Some points:
ndarray[ 0.99  2.74 -0.35 -0.12 -1.30 -0.40 -0.94 -0.66  1.18  1.15  0.89
         0.05 -1.13 -0.70 -0.71  1.23 -0.44  1.28 -0.28  0.47  0.01 -0.63
         1.75 -1.92]
ndarray[-0.80 -1.05 -1.21 -0.73  2.69 -1.30  0.67  0.59  0.06  0.03 -0.01
        -1.35 -0.42  0.68 -0.18  1.55 -0.40  1.41  0.69  1.08 -1.11 -0.15
        -1.15  1.79]
ndarray[-1.99  0.23  0.74 -0.30  1.18 -0.23  0.27  0.46 -0.11 -0.47  1.29
        -0.33  1.04 -0.77 -0.04  0.35  0.39 -0.42  0.15 -0.20  0.96 -3.00
         1.61  1.23]
ndarray[-0.52 -0.94  0.42 -0.89 -0.68  1.82 -1.94  0.14  1.29 -0.65 -1.14
        -0.65  0.19  0.20 -0.80 -0.45 -0.45  0.43  1.03  1.52  0.17  1.31
         1.22  1.61]
ndarray[ 1.00 -1.18  0.37  2.22  0.15  0.85  1.08 -0.53 -0.21 -0.57  0.35
        -1.59  0.37 -0.59  0.74 -0.03 -2.01 -0.66 -1.40  1.70 -0.31 -0.83
         0.91 -1.11]
ndarray[-0.54  0.85  1.67  0.40 -0.61  0.66 -0.18  1.77  0.59  0.16  0.14
         0.79  2.19 -1.13 -0.01 -0.36  0.33 -0.51  0.84  0.66 -1.40  0.79
        -1.65 -0.76]
ndarray[ 1.35  1.07  1.50 -0.41  1.16  0.86 -0.48 -0.50 -1.99  1.06 -0.11
         1.09  1.44  2.04 -1.14  0.89 -0.49  0.34  0.13 -0.13 -0.05  0.37
        -0.23 -0.69]
ndarray[ 1.16 -0.19  0.13 -0.95 -0.82  1.34  0.84 -0.19  1.47  0.29  1.85
        -0.46 -0.50  1.84  0.77  0.25 -0.29 -1.49  0.42 -0.04  1.67 -0.45
        -1.01  0.03]
ndarray[ 0.48  0.52 -0.95 -1.07  0.63 -0.44 -0.85 -0.44 -0.27 -2.25 -0.11
         1.79 -0.86 -0.83 -1.86 -0.43 -1.13 -2.02 -0.11 -0.11 -0.53  0.71
        -0.48  0.00]
ndarray[-0.69  0.37 -0.07 -0.40  0.59  0.35 -0.07  0.49  0.17  0.83  0.46
        -0.83 -0.47  0.56 -1.00 -2.86  0.22  0.81 -2.81  0.64 -1.00 -0.24
        -1.17  0.02]
ndarray[ 0.54  0.24 -1.80  0.82  0.34  1.31 -0.59  0.25 -0.50 -0.12  0.97
         0.33 -0.57  0.72  1.88 -2.16  0.31  0.67  1.45 -1.51 -2.31 -0.58
         1.35  0.14]
ndarray[-1.83 -0.76 -0.72  0.10 -1.85  0.30  1.24  0.22  0.06 -0.84 -0.21
         2.68  0.37  1.18 -0.10  1.90 -0.49  1.14 -2.31 -0.77 -0.27  0.23
        -0.39  1.39]
ndarray[ 0.08  0.97  1.32 -0.59  0.46  1.07  0.68  0.14 -0.88  1.10 -0.51
         0.65 -2.48 -1.21  1.54  1.05  1.19 -1.48 -1.07  0.36  0.50  1.10
         1.32 -0.76]
ndarray[-0.25 -0.15 -0.80 -2.16 -0.83 -0.17  1.38 -1.31 -1.27  0.43  1.10
        -0.68  1.89 -1.02 -0.56 -0.55  0.32  0.34  0.56 -0.53  0.74  1.53
         0.19 -0.27]
ndarray[ 1.23 -0.05 -1.17  1.63 -0.68 -0.82  2.29 -0.28 -0.22  1.19 -1.58
         0.47  0.05 -0.38 -0.90 -0.30  0.58 -0.61  1.61  0.18  0.01 -0.58
         0.49  0.95]
ndarray[-0.83  0.38  1.91 -0.32 -0.06 -0.75  1.21 -1.34  0.98 -1.71 -0.95
        -0.29 -0.41  0.76 -0.02 -0.53  0.78  0.51  1.40  0.33  0.00  0.49
        -0.06 -2.45]
ndarray[-0.50 -0.11  0.62  0.15 -1.93  0.88 -1.13 -0.15 -2.01  0.75 -0.21
        -1.46 -2.10 -1.16 -0.18  0.75 -0.40 -0.48  1.69 -0.60 -0.55 -1.60
        -0.78 -1.06]
ndarray[ 1.49  0.29  1.93  0.69 -0.72 -1.74 -0.15  0.07 -0.24 -1.06  0.83
        -1.10 -0.26 -0.44  0.15 -0.50 -0.47  0.85 -0.52 -1.02 -0.05  1.57
         0.04  2.16]
ndarray[-0.54  0.26 -0.28 -0.33 -0.52 -1.37 -1.87 -2.30  0.01  0.46 -1.47
         1.35  0.54  0.08  2.18 -0.92 -0.48 -0.39 -0.71  0.98  0.12 -0.44
        -0.97  0.33]
ndarray[ 0.82 -2.27 -0.78  0.49  0.84 -0.40 -0.61  0.82  0.16 -0.60  0.97
         1.62 -0.47 -1.21  0.31  0.94  1.95  1.62  0.13  1.03  1.18 -0.15
        -0.93 -0.12]
ndarray[-1.76 -1.47 -0.46  1.11  0.99 -1.17 -1.15 -0.72  1.79  1.68  0.16
        -0.35  0.71  0.61 -0.77 -0.18  0.73 -1.26 -0.19 -1.83 -0.62  1.51
        -0.14  0.50]
ndarray[ 1.94 -0.44 -0.74 -0.62  0.33  0.50  0.51  0.84  0.62 -0.81 -1.89
        -1.21  0.78 -0.08 -0.24  0.61  1.42  0.00 -1.64 -1.84  0.03 -1.26
         0.07 -0.67]
ndarray[-0.84  0.69 -1.28  1.27  0.63 -1.17 -0.19  2.62 -0.67 -0.06 -0.81
        -0.52  0.11  0.86  0.95 -0.23 -1.17 -0.07  0.93 -0.38  2.81  0.32
         0.02 -0.32]
These points spread out most along one direction. How many in every 100 of the points above lie lower along it than each point below? Round to a whole number. More than half of the points above lie lower than the first one.
ndarray[-1.76 -1.47 -0.46  1.11  0.99 -1.17 -1.15 -0.72  1.79  1.68  0.16
        -0.35  0.71  0.61 -0.77 -0.18  0.73 -1.26 -0.19 -1.83 -0.62  1.51
        -0.14  0.50] 4
ndarray[ 1.23 -0.05 -1.17  1.63 -0.68 -0.82  2.29 -0.28 -0.22  1.19 -1.58
         0.47  0.05 -0.38 -0.90 -0.30  0.58 -0.61  1.61  0.18  0.01 -0.58
         0.49  0.95] 57
ndarray[ 0.99  2.74 -0.35 -0.12 -1.30 -0.40 -0.94 -0.66  1.18  1.15  0.89
         0.05 -1.13 -0.70 -0.71  1.23 -0.44  1.28 -0.28  0.47  0.01 -0.63
         1.75 -1.92] 96
ndarray[ 1.16 -0.19  0.13 -0.95 -0.82  1.34  0.84 -0.19  1.47  0.29  1.85
        -0.46 -0.50  1.84  0.77  0.25 -0.29 -1.49  0.42 -0.04  1.67 -0.45
        -1.01  0.03] 70
ndarray[-0.52 -0.94  0.42 -0.89 -0.68  1.82 -1.94  0.14  1.29 -0.65 -1.14
        -0.65  0.19  0.20 -0.80 -0.45 -0.45  0.43  1.03  1.52  0.17  1.31
         1.22  1.61] 30
ndarray[ 0.08  0.97  1.32 -0.59  0.46  1.07  0.68  0.14 -0.88  1.10 -0.51
         0.65 -2.48 -1.21  1.54  1.05  1.19 -1.48 -1.07  0.36  0.50  1.10
         1.32 -0.76] 87
ndarray[ 0.82 -2.27 -0.78  0.49  0.84 -0.40 -0.61  0.82  0.16 -0.60  0.97
         1.62 -0.47 -1.21  0.31  0.94  1.95  1.62  0.13  1.03  1.18 -0.15
        -0.93 -0.12] 13
